In the rows, zero is written as 128.
One turn sends every row of this set to another row. A few are shown first. Where does it send the rows asked after them?
til: [119 129 154 124 135  82 136 112 144 149 141 150 109 125 138 173 111 120
 137 124 104]
Fotuk: [127 133 140 129 135 148 152 162 135 142 145 112 144 104 152 131 142 118
 135 117 128]
Kunan: [119 114  80 144 118 127 129 119 167 141 138 150 108 128 130 111 159 134
 139 143 114]
faval: [131 129  65 142 127 122 126 120 152 137 148 154 113 117 130 120 149 123
 146 141 119]
nisol: [117 118 160 126 132  85 138 111 149 153 138 147 106 131 139 167 116 128
 135 123 102]
det: [124 132 106 137 133 142 110 105 130 127 152 149 105 152 121  87 100 117
 133 134 132]
Pelin: [120 127 110 137 128 144 113 101 135 125 151 148 108 153 118  85 103 120
 135 130 133]
Pini: [125 131 138 130 133 149 152 162 138 142 144 111 145 106 152 129 142 119
 136 117 128]
zetu: [131 134 145 123 111 144 142 162 130 121 148 124 129 115 156 155 147 135
 160 134 104]
Gif: [117 125 166 144 108 116 157 131 148 119 147 147 113 141 107 154  90 140
 147 114 112]
sabuv: [128 131 164 134 116 113 152 133 144 124 151 149 119 150 108 160  84 137
 158 112 116]
zaz: [107 123 160 129 132  83 141 109 149 145 139 150 101 122 134 170 118 121
 129 125 102]
Buv: [109 118 118 132 144 129 102 100 156 147 135 152 119 131 104 107 103 130
 151 156 149]
Nevon: [122 129 150 125 106 144 148 159 133 120 143 122 124 113 155 153 148 136
 156 134  99]
pozul: [124 136 158 143 113 112 156 129 140 116 151 151 114 135 106 160  83 132
 150 113 116]
gat: [106 119 115 137 142 129 106  95 153 137 134 152 113 119 101 106 106 128
 146 156 147]
Sabog: [123 129 109 134 132 144 110 106 133 129 152 145 108 157 118  86 101 120
 138 132 133]
nalum: [125 133 137 131 132 146 155 160 135 141 143 113 143 105 152 130 142 119
 134 114 129]
siv: [128 136 144 129 110 143 146 156 126 116 147 124 125 107 153 155 148 133
 157 132 103]
Nupi: [134 116  78 129 126 120 119 129 162 154 143 149 118 143 132 117 153 134
 156 143 121]
tenel: [112 126 112 133 145 127 102  99 150 140 139 155 120 120 102 111 102 124
 151 157 148]

zetu moves to siv
zaz moves to nisol
And these:
Gif moves to sabuv
Nupi moves to faval
Buv moves to tenel

